In the data rows, zero lies at 4.5, halfway between 4 and 5.
Some points, each followed by its number:
5,7,6,7,7,5,6,4,6,2,6,5,7,3,6,5,7,6,4,5,6,5,3,2,3,7,4,4,3,5,4,5 0
4,4,5,4,4,4,3,5,6,5,5,4,5,6,6,6,4,2,5,5,4,6,4,5,5,5,5,5,5,5,6,3 1
5,5,4,3,5,6,4,5,3,6,5,6,4,5,4,4,5,6,4,4,4,2,5,5,5,5,6,4,5,3,5,6 2
2,1,7,2,5,2,7,4,9,1,1,0,3,5,0,8,1,7,5,5,6,6,5,4,9,4,5,9,6,6,7,1 3
3,0,5,7,6,5,9,5,0,0,1,8,3,5,1,2,0,8,3,4,6,7,6,5,5,0,4,5,5,5,0,7 4
6,5,5,3,6,5,5,4,3,4,5,6,5,5,3,5,5,4,4,5,5,5,6,5,5,6,5,4,3,4,6,5 5
4,5,6,6,6,5,5,4,3,3,4,2,5,3,5,5,5,7,2,4,4,3,4,3,5,5,5,4,4,3,4,4 6
0,0,8,3,5,7,3,4,6,6,0,3,0,3,4,1,1,9,2,1,2,1,5,2,9,8,4,5,7,4,6,5 7
5,3,3,3,0,5,3,7,1,9,6,9,4,9,3,6,4,0,7,6,1,3,6,9,2,4,6,1,0,4,9,3 8
5,5,5,4,4,3,4,4,6,5,5,4,5,5,5,4,4,4,5,5,5,5,4,4,5,4,4,4,4,5,5,5 9
7,6,4,4,5,4,4,5,2,5,3,6,4,5,4,4,5,7,4,5,4,3,6,5,4,5,5,4,5,3,4,6 10
7,5,5,4,5,3,4,3,7,6,7,3,5,4,6,4,3,3,7,4,5,8,3,3,5,1,3,4,5,5,5,4 11
4,4,5,5,4,3,5,5,6,5,4,3,4,4,5,5,4,2,6,4,4,5,5,4,6,5,3,6,5,5,6,2 12
4,4,4,4,3,3,3,4,6,5,3,4,3,6,6,5,3,6,6,5,3,4,6,5,4,3,4,6,6,4,5,5 13
5,6,6,5,5,6,5,5,6,5,4,5,4,5,5,5,4,4,5,4,4,4,5,4,6,5,4,5,6,4,5,7 14
4,5,5,5,6,3,5,3,4,4,3,3,5,4,4,5,6,5,3,4,5,3,6,5,3,6,4,5,3,4,5,3 15
3,4,6,6,5,4,5,4,6,5,4,4,4,3,6,4,4,5,5,4,6,4,3,4,6,6,3,5,5,6,5,4 16
3,4,5,6,5,4,5,4,5,4,5,4,4,3,5,4,4,5,4,5,6,4,4,3,6,5,4,4,5,5,4,5 17
4,5,6,7,4,4,2,5,5,6,6,4,3,4,8,2,4,4,5,4,5,3,3,5,3,3,3,4,5,5,4,5 18
5,7,4,2,5,2,5,6,5,4,4,4,6,6,5,7,5,4,7,6,3,5,4,4,3,6,2,6,6,6,5,6 19
4,5,4,4,5,5,4,4,6,4,4,3,5,5,4,7,5,5,4,6,4,5,5,4,4,4,5,5,5,5,4,6 20
New points follow, each followed by the numbers of its five nearest points above by angle, nearest first.
5,5,3,3,5,5,8,4,4,3,5,4,6,5,1,5,5,8,6,6,7,6,6,3,5,3,6,4,2,5,3,5 4 5 20 3 0
4,6,6,6,5,5,4,3,7,5,6,3,6,3,5,5,5,3,4,4,5,5,4,3,5,5,5,4,3,4,6,4 0 9 11 16 17
5,5,5,5,5,4,5,4,5,5,4,3,4,5,4,5,5,5,5,5,5,4,5,5,5,5,5,5,4,5,5,4 15 3 12 20 16
6,6,3,5,5,3,5,5,5,5,5,5,6,4,5,3,6,3,4,5,4,5,4,4,2,4,3,5,5,4,4,4 19 0 11 18 9
3,3,7,4,4,4,3,4,6,6,6,2,4,3,6,3,5,2,1,4,6,5,4,3,6,6,4,6,3,4,7,0 12 1 16 7 15
5,4,6,6,5,5,3,4,3,6,4,5,3,6,5,5,4,4,3,5,2,3,4,6,4,5,6,3,3,2,5,4 8 2 10 6 18
4,6,5,4,5,3,5,4,6,3,5,3,6,4,6,6,4,4,5,5,6,6,5,4,4,5,3,6,5,7,5,3 19 12 1 16 3
3,5,6,5,5,5,4,4,7,4,5,2,5,4,6,6,4,5,4,4,4,4,3,3,4,5,5,5,6,5,4,4 16 20 6 17 0
6,6,3,5,5,2,5,5,5,5,6,5,7,3,6,3,7,3,5,4,3,5,3,3,1,6,2,4,5,4,3,3 0 19 11 18 15
4,5,3,7,1,5,2,6,5,6,5,7,3,7,7,8,4,1,7,6,5,3,5,9,0,4,6,2,3,6,5,4 8 1 18 13 19
3,5,4,5,4,3,5,5,7,3,4,2,4,4,6,5,5,6,6,5,4,5,4,4,4,6,3,5,8,6,5,5 19 16 13 12 3
4,5,5,5,4,4,4,6,5,5,4,4,5,4,5,5,4,5,5,5,3,4,5,5,5,4,4,5,5,4,4,4 13 12 19 18 14
4,3,2,3,4,6,6,6,1,2,4,6,5,6,2,4,4,7,4,5,7,6,6,6,4,2,7,5,4,5,1,6 4 10 2 5 20
4,5,5,5,3,4,5,5,5,6,4,4,4,4,4,5,4,5,5,4,4,4,4,3,7,5,6,5,4,4,7,4 12 7 3 16 14
5,5,5,4,5,4,5,4,6,5,6,3,5,5,5,4,4,4,6,4,5,6,3,4,5,4,4,4,4,5,5,4 11 9 1 12 16
5,4,5,6,5,5,5,3,6,6,6,3,7,4,5,4,5,4,2,4,5,5,2,2,5,4,6,3,2,4,5,6 0 9 6 17 11
4,4,3,3,3,5,3,5,5,5,4,5,5,6,4,6,5,3,5,4,3,4,5,6,4,5,6,5,4,4,6,4 8 1 13 2 19
3,0,1,5,1,5,9,5,0,3,2,9,2,6,0,1,1,8,6,2,6,7,4,7,8,0,9,3,2,6,0,6 4 10 8 2 3
5,5,5,4,5,4,5,4,5,5,5,4,5,5,4,5,5,4,5,5,4,4,5,5,5,4,5,4,4,4,6,4 5 8 9 1 12
5,5,4,4,5,3,5,4,4,5,4,5,4,5,4,5,5,4,5,5,4,5,5,4,5,4,5,5,3,4,5,4 5 8 15 12 10
5,6,4,4,4,3,5,5,5,4,4,4,4,4,5,4,5,4,6,4,4,5,4,4,4,5,3,5,5,5,5,3 12 19 11 9 16
4,5,4,4,5,4,5,5,6,4,4,3,5,5,5,5,4,5,5,4,4,5,4,4,4,5,4,5,6,5,4,5 19 20 3 13 14
4,4,5,6,6,4,4,4,4,3,4,3,5,4,6,4,5,4,2,4,5,4,4,4,4,4,4,6,6,5,3,3 6 15 17 16 18
5,6,4,5,6,4,4,5,3,4,5,5,5,3,5,5,6,4,4,5,5,4,5,5,3,6,3,4,5,5,4,5 0 15 19 10 5
5,5,4,5,4,5,4,5,4,5,5,5,4,5,5,6,5,3,5,5,5,4,5,6,3,4,5,4,4,5,5,4 8 1 18 5 19
5,4,6,3,7,6,6,4,1,2,5,6,6,4,3,3,5,4,1,4,7,6,6,4,6,5,5,4,3,4,4,5 5 4 6 0 15
5,4,6,6,7,6,6,5,1,2,5,6,3,4,3,4,4,6,5,5,5,5,4,5,5,3,3,3,6,5,1,6 4 10 17 6 0
4,5,5,4,4,5,5,4,5,5,4,4,4,4,4,5,4,5,4,4,4,4,4,4,5,5,6,5,3,4,6,4 7 3 6 15 2
3,3,5,5,4,4,5,4,6,4,4,3,5,5,4,4,3,5,5,4,5,6,3,4,6,3,5,6,5,6,4,5 3 16 17 11 4
4,4,5,5,5,5,4,4,5,4,5,4,6,4,5,4,5,5,5,4,5,5,4,4,4,4,5,4,4,5,4,6 0 17 11 18 20
3,4,8,5,8,5,6,4,4,0,4,4,4,5,6,5,2,6,3,4,1,6,2,3,5,4,0,4,8,4,2,7 4 6 14 17 7
5,4,2,3,5,5,6,4,2,3,4,6,5,6,2,4,5,7,4,5,6,5,6,5,4,3,7,4,5,4,2,7 4 10 2 5 20
3,4,4,5,4,4,5,4,7,5,5,1,6,3,4,6,4,6,4,4,6,3,4,4,5,4,9,5,2,6,4,4 3 20 6 17 15
5,6,5,5,5,4,3,5,3,4,4,5,3,3,5,5,5,4,3,6,4,2,7,4,5,7,4,6,6,3,5,2 15 10 6 2 12
4,3,5,3,4,4,6,4,4,4,1,4,4,5,3,5,4,5,4,4,1,5,5,3,6,6,4,7,5,3,6,3 3 7 12 13 15
5,5,5,5,4,3,4,4,6,5,6,3,5,4,5,4,5,3,5,4,5,5,4,4,4,4,4,5,4,5,5,3 11 9 12 1 18
5,6,4,6,4,3,3,5,4,6,4,5,5,4,6,6,6,4,4,5,3,3,4,6,0,5,4,3,4,5,5,3 8 15 18 19 10
5,6,5,4,5,6,5,3,6,3,6,3,5,5,5,6,5,6,5,5,7,6,3,3,5,4,5,5,4,5,5,6 0 20 11 9 17
5,4,5,5,5,3,3,4,4,4,4,3,5,4,5,3,5,4,3,4,5,4,4,4,4,4,4,5,4,4,4,4 15 6 18 17 9
5,4,5,7,5,4,5,3,4,6,7,5,4,2,6,2,5,3,4,3,5,5,2,2,4,7,3,2,1,3,6,2 0 16 18 17 11
1,6,8,4,5,5,6,5,9,0,2,2,4,4,4,8,2,3,7,7,7,8,3,3,8,8,1,7,9,8,7,5 3 16 12 19 14
4,5,4,5,6,6,5,3,5,3,5,3,6,4,5,5,5,4,3,4,5,6,4,3,5,7,5,4,4,5,5,4 0 6 17 15 16
4,3,4,3,4,4,5,5,4,5,0,5,0,5,3,6,4,8,5,3,1,3,7,4,7,8,4,8,8,3,6,3 7 13 3 10 2
3,4,3,4,3,5,4,6,4,6,1,5,1,4,4,6,5,7,5,5,2,2,7,3,7,7,6,7,7,3,5,2 7 13 2 3 10
3,1,7,6,7,5,8,3,2,0,2,3,4,5,3,4,1,8,3,3,5,8,3,1,5,0,3,5,6,5,1,8 4 17 6 3 7
